In the data rows, 50 means zero.
Some points, one per row:
[50. 64. 36. 41. 73. 28. 45. 70. 77. 73. 48. 45. 64. 70. 19. 28.]
[81. 62. 36. 44. 50. 73. 72. 64. 77. 43. 48. 16. 76. 31. 58. 41.]
[45. 14. 77. 36. 16. 39. 28. 38. 17. 39. 52. 59.  8. 20. 29. 54.]
[42. 55. 64. 48. 48. 44. 54. 41. 34. 56. 46. 59. 49. 52. 51. 57.]
[39. 48. 23. 48. 67. 21. 31. 55. 58. 69. 61. 48. 52. 73. 41. 36.]
[33. 58. 65. 25. 57. 49. 47. 52. 48. 77. 48. 40. 43. 50. 34. 62.]
[47. 41. 65. 54. 30. 45. 48. 38. 29. 39. 43. 60. 41. 48. 58. 58.]
[46. 24. 74. 35. 24. 45. 37. 35. 28. 36. 38. 54. 20. 26. 36. 59.]
[35. 53. 60. 48. 50. 42. 43. 49. 32. 64. 54. 59. 38. 56. 47. 53.]
[58. 55. 46. 43. 66. 57. 68. 67. 73. 58. 38. 37. 56. 57. 37. 38.]
[45. 15. 71. 43.  9. 52. 30. 24. 34. 25. 26. 61. 25. 29. 66. 69.]
[43. 29. 64. 47. 27. 29. 33. 34. 25. 52. 58. 61. 42. 35. 52. 56.]
[34. 65. 53. 82. 48. 58. 46. 33. 30. 49. 64. 84. 63. 57. 80. 53.]
[39. 60. 31. 10. 36. 53. 24.  6. 59. 29. 17. 32. 66. 47. 79. 96.]
[54. 50. 35. 60. 76. 38. 61. 54. 51. 58. 64. 72. 44. 88. 45. 28.]
[87. 57. 36. 94. 64. 99. 91. 63. 50. 26. 52. 60. 25. 29. 84. 40.]
[69. 51. 35. 32. 39. 60. 50. 52. 69. 32. 44. 22. 83. 41. 61. 50.]
[41.  3. 84. 36. 16. 22. 25. 35. 22. 49. 73. 51. 22. 15. 44. 57.]
[61. 72. 54. 52. 44. 48. 68. 57. 62. 40. 36. 42. 61. 49. 51. 64.]
[70. 57. 31. 54. 69. 51. 73. 67. 78. 61. 66. 30. 56. 31. 29. 43.]
[71. 43. 37. 49. 56. 68. 47. 73. 69. 50. 41. 30. 48. 46. 50. 20.]
[91. 57. 52. 44. 40. 91. 85. 71. 72. 34. 44. 15. 61. 12. 55. 38.]
[67. 52. 43. 48. 60. 29. 48. 71. 56. 59. 49. 36. 57. 47. 32. 27.]
[46. 26. 66. 43. 11. 48. 34. 36. 26. 36. 36. 62. 21. 39. 59. 61.]
[29. 40. 64. 66. 66. 67. 31. 55. 35. 83. 81. 65. 40. 41. 14. 31.]
[87. 69. 46. 33. 37. 66. 76. 67. 74. 39. 36. 10. 77. 30. 49. 45.]
[35. 56. 61. 41. 36. 61. 49. 23. 46. 33. 22. 60. 40. 58. 79. 83.]
[47. 69. 50. 50. 65. 40. 72. 57. 58. 57. 45. 51. 46. 60. 40. 60.]
[50. 49. 41. 56. 55. 31. 36. 50. 54. 38. 52. 52. 67. 63. 57. 56.]
[86. 53. 35. 28. 43. 67. 59. 76. 83. 33. 37.  7. 86. 39. 54. 23.]
[46. 51. 55. 58. 30. 57. 39. 40. 42. 42. 33. 60. 44. 56. 71. 61.]
[69. 64. 51. 44. 48. 61. 74. 61. 69. 47. 46. 29. 66. 37. 49. 52.]
[49. 77. 62. 99. 62. 66. 57. 53. 30. 43. 77. 99. 58. 75. 81. 38.]
[37. 57. 58. 50. 47. 48. 46. 41. 35. 59. 46. 60. 52. 53. 57. 53.]
[34. 51. 61. 58. 57. 46. 46. 49. 30. 60. 63. 60. 39. 54. 49. 51.]
[53. 25. 54. 54. 21. 50. 28. 47. 43. 32. 36. 56. 36. 45. 62. 56.]
[49. 57. 64. 59. 59. 58. 75. 44. 42. 47. 50. 60. 31. 39. 58. 58.]
[36. 35. 50. 65. 67. 61. 38. 52. 35. 69. 82. 60. 49. 41. 32. 38.]
[36. 40. 70. 47. 22. 41. 33. 28. 23. 62. 51. 61. 40. 34. 56. 57.]
[94. 62. 45. 21. 33. 74. 78. 70. 66. 23. 22.  7. 60. 12. 40. 46.]
[48. 36. 61. 44. 33. 51. 47. 42. 47. 24. 31. 49. 40. 51. 64. 71.]
[72. 46. 54. 42. 61. 69. 70. 75. 66. 51. 42. 36. 54. 56. 47. 15.]
[68. 98. 38. 31. 34. 51. 63. 48. 84. 50. 32. 26. 99. 43. 53. 66.]
[35. 49. 51. 49. 57. 22. 45. 57. 26. 46. 61. 68. 43. 67. 45. 55.]
[65. 59. 44. 44. 58. 58. 69. 66. 66. 46. 43. 37. 41. 39. 45. 50.]
[30. 53. 55. 67. 33. 44. 36. 24. 32. 59. 47. 67. 52. 53. 68. 56.]
[64. 42. 14. 49. 90. 42. 69. 72. 75. 53. 56. 47. 29. 86. 26. 20.]
Then 10 other points, each followed by its number:
[52. 23. 70. 62. 11. 59. 39. 24. 37. 12. 26. 63. 32. 41. 79. 70.] 0
[49. 53. 86. 44. 33. 85. 77. 23. 32. 25.  0. 74. 42. 60. 78. 70.] 1
[73. 58. 49. 52. 62. 68. 81. 73. 71. 47. 37. 33. 57. 49. 46. 39.] 2
[50. 53. 39. 53. 65. 29. 50. 54. 53. 53. 65. 57. 58. 75. 48. 38.] 3
[32. 64. 37. 54. 65. 26. 40. 53. 61. 69. 57. 64. 59. 78. 43. 42.] 4
[41. 60. 55. 36. 45. 39. 46. 35. 48. 58. 42. 39. 58. 41. 54. 70.] 5
[45. 51. 38. 36. 50. 27. 44. 43. 52. 41. 52. 37. 74. 44. 56. 66.] 6
[37. 47. 66. 39. 41. 54. 51. 41. 34. 55. 43. 57. 31. 41. 52. 61.] 7
[63. 35. 69. 71.  4. 89. 55. 42. 27. 21. 20. 72. 16. 39. 77. 51.] 8
[53. 56. 35. 60. 55. 46. 47. 44. 52. 54. 60. 48. 69. 52. 64. 39.] 9
Which three of these numbered points are nearest to each point below, ignoring the direction in which the first points spread most? Their numbers follow each, nearest first.
[43. 42. 53. 61. 38. 44. 28. 38. 32. 55. 52. 65. 49. 60. 64. 45.] > 9 3 2
[72. 63. 28. 74. 50. 75. 62. 46. 64. 43. 56. 45. 80. 48. 83. 43.] > 9 2 0
[98. 30. 45. 61. 47. 99. 70. 81. 65. 23. 39. 21. 34. 14. 73.  8.] > 8 0 2
[81. 81. 36. 29. 48. 59. 71. 72. 97. 53. 38. 12. 99. 38. 38. 47.] > 5 6 7
[52. 48. 43. 54. 64. 23. 48. 58. 51. 46. 65. 60. 57. 72. 46. 43.] > 3 4 9
[48. 45. 42. 54. 68. 21. 47. 63. 45. 52. 60. 60. 43. 74. 39. 40.] > 3 4 9
[46. 52. 32. 26. 51. 35. 51. 46. 63. 31. 45. 31. 76. 56. 60. 72.] > 6 5 9
[59. 33. 70. 67. 13. 86. 55. 37. 36. 14. 21. 63. 27. 39. 83. 60.] > 8 0 1
[30. 84. 23. 44. 80. 23. 49. 58. 87. 78. 62. 62. 69. 95. 25. 44.] > 4 3 9
[46. 61. 22. 29. 54. 36. 54. 44. 71. 30. 53. 32. 86. 54. 64. 68.] > 6 5 9
[43. 32. 34. 40. 61. 31. 40. 55. 57. 47. 56. 31. 61. 47. 42. 59.] > 6 5 9
[28. 57. 77. 44. 29. 55. 46. 29. 19. 68. 48. 63. 33. 43. 59. 59.] > 7 2 5
[65. 69. 54. 45. 52. 65. 78. 57. 65. 47. 39. 34. 62. 37. 50. 56.] > 7 2 5
[71. 42.  9. 60. 79. 38. 63. 64. 67. 30. 63. 53. 58. 88. 48. 32.] > 3 4 9
[47. 26. 72. 46. 19. 55. 40. 18. 42. 14. 27. 57. 35. 36. 76. 83.] > 0 7 2
[61. 46. 39. 67. 66. 61. 64. 60. 55. 48. 53. 49. 29. 54. 50. 42.] > 2 7 9
[29. 51. 47. 66. 59. 56. 49. 39. 41. 62. 58. 62. 46. 56. 58. 51.] > 9 2 3
[36. 37. 48. 67. 36. 31. 27. 28. 40. 49. 49. 62. 60. 48. 67. 58.] > 9 6 5
[44. 40. 63. 34. 42. 43. 49. 45. 39. 48. 40. 47. 38. 45. 46. 64.] > 7 2 5
[49. 45. 56. 58. 21. 61. 45. 22. 42. 24. 26. 56. 43. 49. 83. 72.] > 0 8 7
[59.  2. 16. 74. 86. 46. 37. 79. 46. 47. 85. 53. 25. 70. 36. 19.] > 3 9 4
[40. 48. 52. 39. 32. 49. 40. 20. 41. 46. 32. 47. 55. 47. 70. 71.] > 5 6 7
[52. 36. 62. 38. 63. 52. 52. 75. 50. 48. 38. 63. 24. 70. 34. 15.] > 2 7 3
[99. 19. 34. 83. 48. 99. 79. 87. 80. 16. 47. 18. 46. 19. 94.  0.] > 8 0 2
[35. 59. 41. 62. 58. 48. 52. 35. 39. 56. 52. 61. 58. 60. 61. 53.] > 9 3 4
[51. 44. 24. 21. 29. 34. 22. 22. 70. 22. 33. 27. 82. 34. 74. 85.] > 6 5 0
[61. 33. 40. 24. 39. 40. 45. 61. 63. 27. 35. 25. 63. 50. 40. 64.] > 6 5 7
[63. 33. 64. 39. 57. 60. 54. 76. 55. 42. 30. 47. 36. 56. 35. 18.] > 2 7 3
[46. 31. 57. 47. 21. 49. 34. 16. 41. 21. 31. 55. 37. 45. 80. 78.] > 0 5 7
[41. 61. 42. 37. 53.  9. 37. 61. 49. 43. 39. 49. 52. 60. 48. 69.] > 6 5 3
[78.  0. 50. 88. 65. 96. 44. 88. 40. 22. 56. 64.  0. 55. 73.  0.] > 8 2 0
[46. 52. 78. 44. 41. 76. 66. 16. 39. 18.  8. 73. 48. 64. 80. 83.] > 1 0 2
[38. 55. 63. 39. 47. 48. 44. 46. 40. 69. 41. 50. 38. 49. 46. 58.] > 7 5 2
[62. 58. 57. 63. 58. 60. 79. 58. 46. 36. 42. 58. 28. 40. 56. 53.] > 2 7 9
[70. 73. 46. 36. 44. 57. 67. 59. 71. 47. 43. 27. 84. 48. 51. 52.] > 5 6 7
[40. 40. 68. 35. 34. 39. 47. 33. 27. 55. 50. 53. 40. 37. 46. 59.] > 7 5 2
[67. 40. 41. 65. 64. 71. 64. 64. 60. 47. 55. 41. 32. 48. 58. 40.] > 2 7 9
[43. 65. 49. 43. 50. 44. 48. 42. 46. 54. 43. 51. 66. 59. 60. 63.] > 5 6 9
[51. 80. 24.  7. 63. 28. 60. 62. 75. 48. 35. 33. 81. 69. 34. 69.] > 6 5 4
[35. 34. 83. 39. 16. 39. 20. 33. 18. 72. 64. 56. 23. 26. 38. 52.] > 7 5 2
[45. 59. 61. 64. 59. 45. 64. 50. 41. 49. 46. 66. 36. 60. 51. 60.] > 2 7 3
[20. 62. 84. 79. 33. 73. 62.  0. 17. 51. 35. 85. 43. 59. 90. 69.] > 1 2 7
[19. 55. 54. 47. 62. 27. 22. 55. 50. 80. 56. 55. 51. 62. 24. 48.] > 4 3 5
[38. 84. 24. 42. 72. 13. 54. 55. 80. 67. 61. 52. 78. 81. 39. 48.] > 4 3 9
[81. 88. 48. 27. 34. 64. 82. 57. 77. 43. 28. 17. 85. 30. 37. 61.] > 5 7 6
[32. 79. 53. 14. 62. 34. 38. 63. 81. 80. 36. 29. 76. 56. 12. 66.] > 5 4 6
[76. 71. 48. 26. 28. 59. 69. 60. 71. 42. 34. 25. 54. 21. 25. 61.] > 7 5 2
[31. 48. 50. 43. 36. 56. 35. 31. 54. 38. 17. 53. 52. 56. 74. 77.] > 5 7 6
[24. 35. 86. 21. 16. 43. 20. 21. 26. 73. 47. 38. 35. 21. 52. 69.] > 5 7 6
[59. 54. 46. 51. 55. 39. 50. 54. 56. 50. 56. 44. 75. 57. 57. 41.] > 9 3 6
[ 9. 54. 99. 45. 46. 75. 22. 40. 26. 99. 94. 57. 44.  8. 12. 44.] > 7 5 2
[64. 71. 57. 26. 53. 51. 80. 62. 70. 48. 37. 27. 54. 31. 25. 62.] > 7 5 2
[41. 25. 46. 46. 51. 26. 31. 51. 43. 48. 62. 49. 48. 45. 48. 55.] > 6 9 3
[41. 53. 42. 54. 67. 28. 52. 52. 45. 58. 65. 67. 49. 76. 43. 36.] > 3 4 9
[44. 44. 35. 62. 67. 29. 42. 57. 40. 55. 73. 67. 47. 75. 45. 37.] > 3 4 9
[43. 30. 69. 41. 17. 60. 37. 23. 41. 25. 18. 60. 29. 38. 72. 77.] > 0 7 2
[48. 26. 57. 59. 19. 49. 29. 37. 39. 28. 38. 59. 38. 42. 70. 59.] > 0 2 7
[77. 61. 69. 54. 43. 82. 89. 53. 44. 28. 33. 42. 27. 18. 61. 51.] > 8 2 7
[49. 31. 32. 26. 35. 38. 20. 57. 54. 33. 26. 46. 42. 57. 46. 60.] > 6 5 7
[46. 51. 46. 41. 37. 34. 53. 40. 53. 25. 40. 49. 60. 61. 63. 73.] > 6 5 7
[26. 69. 38. 55. 68. 38. 28. 54. 76. 86. 63. 39. 67. 57. 20. 43.] > 4 3 9
[27. 56. 24. 67. 80. 49. 39. 54. 74. 82. 73. 53. 51. 73. 21. 34.] > 4 3 9
[56. 23. 54. 75. 53. 56. 51. 62. 42. 12. 61. 70. 34. 60. 71. 47.] > 2 9 0
[62. 75. 42. 31. 58. 31. 71. 61. 70. 51. 38. 29. 68. 49. 29. 61.] > 5 6 7
[67. 61. 61. 55. 50. 56. 65. 67. 59. 53. 55. 38. 66. 44. 52. 39.] > 2 7 9
[32. 57. 56. 75. 58. 60. 42. 49. 26. 55. 84. 78. 58. 48. 51. 41.] > 9 3 2
[94. 28.  0. 99. 82. 99. 72. 72. 66. 21. 55. 45. 34. 68. 82. 11.] > 8 2 9
[79. 72. 64. 39. 30. 88. 86. 49. 65. 47. 29. 31. 60. 20. 49. 54.] > 7 2 0
[38. 35. 70. 58. 43. 58. 47. 15. 40. 23. 41. 61. 46. 43. 77. 82.] > 0 2 7
[44. 78. 37. 41. 75. 44. 66. 74. 96. 79. 43. 31. 67. 55. 13. 51.] > 4 5 3
[43. 41. 36. 71. 41. 27. 31. 34. 50. 35. 60. 65. 73. 57. 78. 56.] > 9 6 3
